Some points:
0.485 1.536 0.920 -0.540 1.533 0.102 -0.094 1.549 1.109 1.243 -1.849 -1.696 0.624 0.597
-1.959 -1.842 0.838 -0.879 -0.009 -0.477 -0.840 0.982 0.428 0.954 1.076 -0.577 0.765 0.934
0.662 -0.174 0.604 0.219 0.279 0.254 1.092 -0.108 -0.586 1.866 -1.078 1.173 -0.032 -0.528
-1.123 -1.132 -0.252 0.947 1.323 -1.599 1.036 1.260 0.009 2.203 1.628 -0.240 -1.490 -0.577
-0.133 0.641 -0.435 -2.162 -2.053 0.886 -0.419 -2.612 -0.307 -0.478 0.401 1.235 0.450 0.265
-1.318 -0.757 -1.330 -0.348 0.516 1.240 1.339 -0.362 -0.497 0.287 0.591 1.262 -0.081 0.322
-1.156 -0.224 -1.001 -0.712 0.085 0.360 1.144 1.119 -1.732 0.180 -0.111 0.491 1.031 -0.887
0.487 1.681 -1.400 -0.074 0.171 -0.781 0.311 0.432 -0.306 0.567 -0.666 -0.158 0.409 -1.203
0.172 -0.579 1.658 0.744 1.007 0.297 1.004 -0.658 1.436 1.195 0.745 -1.599 -0.896 0.023
1.240 1.595 -0.355 0.641 -0.721 1.342 -1.555 -0.568 -0.609 -0.813 0.162 -0.632 -0.745 0.746
1.376 0.516 -0.781 -0.229 -0.346 -1.438 -0.121 0.455 -0.259 -1.536 -1.151 0.041 0.563 -0.594
-0.082 0.483 0.377 -1.548 -0.976 -0.732 -0.173 1.112 0.885 1.970 -1.120 1.160 0.361 1.447
0.334 0.406 -0.687 -0.912 -2.152 0.503 0.321 -1.454 0.226 -0.132 -0.462 1.774 1.540 1.372
0.335 -1.193 -0.199 -0.268 0.987 0.911 -0.233 -1.292 0.933 0.340 -0.274 -1.800 -0.398 0.127
-0.525 -0.753 2.249 -0.442 0.221 -0.104 1.681 -0.721 1.821 0.859 0.119 -1.867 -0.727 -0.469
-0.301 0.576 -0.026 -0.727 0.631 -0.110 0.206 0.436 -0.719 -1.383 -1.536 1.974 -0.890 -0.069
1.645 0.562 -0.338 0.615 -1.170 -1.440 0.601 0.104 -0.327 -1.568 -0.481 -0.818 -0.778 -0.794
0.142 -0.360 1.093 1.626 0.754 1.860 -0.038 1.619 -0.051 0.309 0.188 1.616 -0.017 1.186
0.808 0.688 2.488 0.985 0.270 0.062 -0.208 1.571 0.332 -0.114 0.932 -0.262 -0.159 -0.317
-0.709 -0.676 0.082 0.242 0.556 1.452 -0.648 -0.397 0.072 1.127 0.213 -0.237 0.745 0.896
1.063 -0.118 -1.477 0.095 -0.290 0.507 -1.670 1.628 -0.398 -2.333 -0.333 0.791 2.097 -0.551
0.878 0.186 0.451 0.159 0.225 -0.993 -0.211 -2.245 -0.432 -1.048 0.651 1.114 0.109 0.418
-0.756 -0.310 1.701 1.579 1.090 -1.304 0.191 1.625 0.032 0.060 1.550 1.121 -0.490 -1.222
0.013 -1.115 0.270 1.074 -0.443 -0.959 1.682 2.173 1.063 0.933 -0.876 -1.284 0.205 -0.461
There is one direction along which these points spread out most. For each point below, how far along it does it lie, from 0 to 99? The average is 50, and the first point in the table lies past the average.
-2.074 -0.301 3.407 0.323 2.501 -1.170 -0.489 2.361 0.363 1.641 -0.260 -0.834 -1.542 0.211 -> 88
-0.530 -0.588 1.564 -0.055 -0.164 -0.838 0.004 0.223 -0.440 0.347 -0.205 0.488 0.336 0.786 -> 53
-0.878 1.102 -0.653 -1.068 -1.786 1.458 -1.584 -1.723 -1.261 -0.990 -0.045 0.373 2.583 -0.839 -> 18
0.409 0.130 0.201 -0.616 -0.698 0.500 -1.450 1.116 -1.641 -1.352 0.054 1.027 0.434 -1.005 -> 33
0.947 0.651 -0.996 -1.795 -0.242 1.910 0.155 -2.265 -0.125 -1.046 0.095 1.478 0.324 0.990 -> 21
-0.883 -0.038 1.841 1.251 -0.173 -0.241 -0.030 -0.752 -0.757 0.543 -0.256 -0.655 -1.629 -2.052 -> 62
0.178 -0.496 1.130 0.256 0.873 -1.030 0.178 0.586 0.802 1.307 -0.463 -1.523 0.377 -0.422 -> 68
-0.190 -0.455 -0.816 -1.144 -1.148 1.513 0.004 -0.581 -0.878 -0.621 0.962 -0.592 1.522 1.018 -> 34
0.441 -0.061 0.853 0.951 1.411 -0.247 0.022 0.877 0.192 1.440 0.416 1.428 -1.134 -0.952 -> 63
0.486 0.346 -2.049 0.591 -0.094 -2.911 -0.069 1.022 -1.080 0.064 -0.561 0.002 0.833 0.484 -> 42
-0.045 -0.719 -0.075 1.151 0.390 1.053 -0.705 -1.123 -1.455 -1.890 0.730 -0.826 0.150 0.145 -> 41
-0.295 0.353 -0.677 0.456 -1.680 1.628 0.835 0.424 0.069 -0.315 0.711 -0.523 -1.669 1.426 -> 46
-0.530 1.217 -0.446 -2.523 -1.307 -0.045 0.084 -0.743 0.785 -0.878 -1.175 0.039 0.944 0.855 -> 29
0.920 0.210 -0.703 2.395 1.563 -1.235 -0.998 -0.017 1.028 0.630 0.266 -0.200 -1.781 0.711 -> 61
0.798 0.685 -1.285 0.019 0.949 1.329 -0.336 -1.161 -0.085 -1.246 -0.084 0.251 -1.327 0.780 -> 36
1.101 -1.094 -1.417 -0.016 0.987 -0.578 1.703 0.509 0.189 -0.505 0.892 -3.069 -1.116 -1.198 -> 63
-1.311 0.343 -1.330 -0.169 -0.257 -0.941 -1.025 -1.389 0.405 -1.421 0.359 -0.444 0.982 -0.664 -> 36
-0.362 0.205 -1.533 -0.535 -2.149 -0.349 -0.277 -1.229 -0.659 -1.068 0.505 2.032 -0.109 1.300 -> 22
-0.303 0.675 -0.579 -0.486 -1.885 0.026 -0.349 -1.125 0.964 -0.619 -0.852 -0.594 -0.215 0.339 -> 36
0.414 -1.291 -0.944 0.321 1.488 0.563 0.483 -1.651 0.267 -0.199 -0.893 0.702 1.059 -1.406 -> 44
0.127 -0.511 0.060 0.608 -0.067 -0.233 -0.555 0.990 1.194 1.490 1.482 -1.142 -1.220 -1.167 -> 68
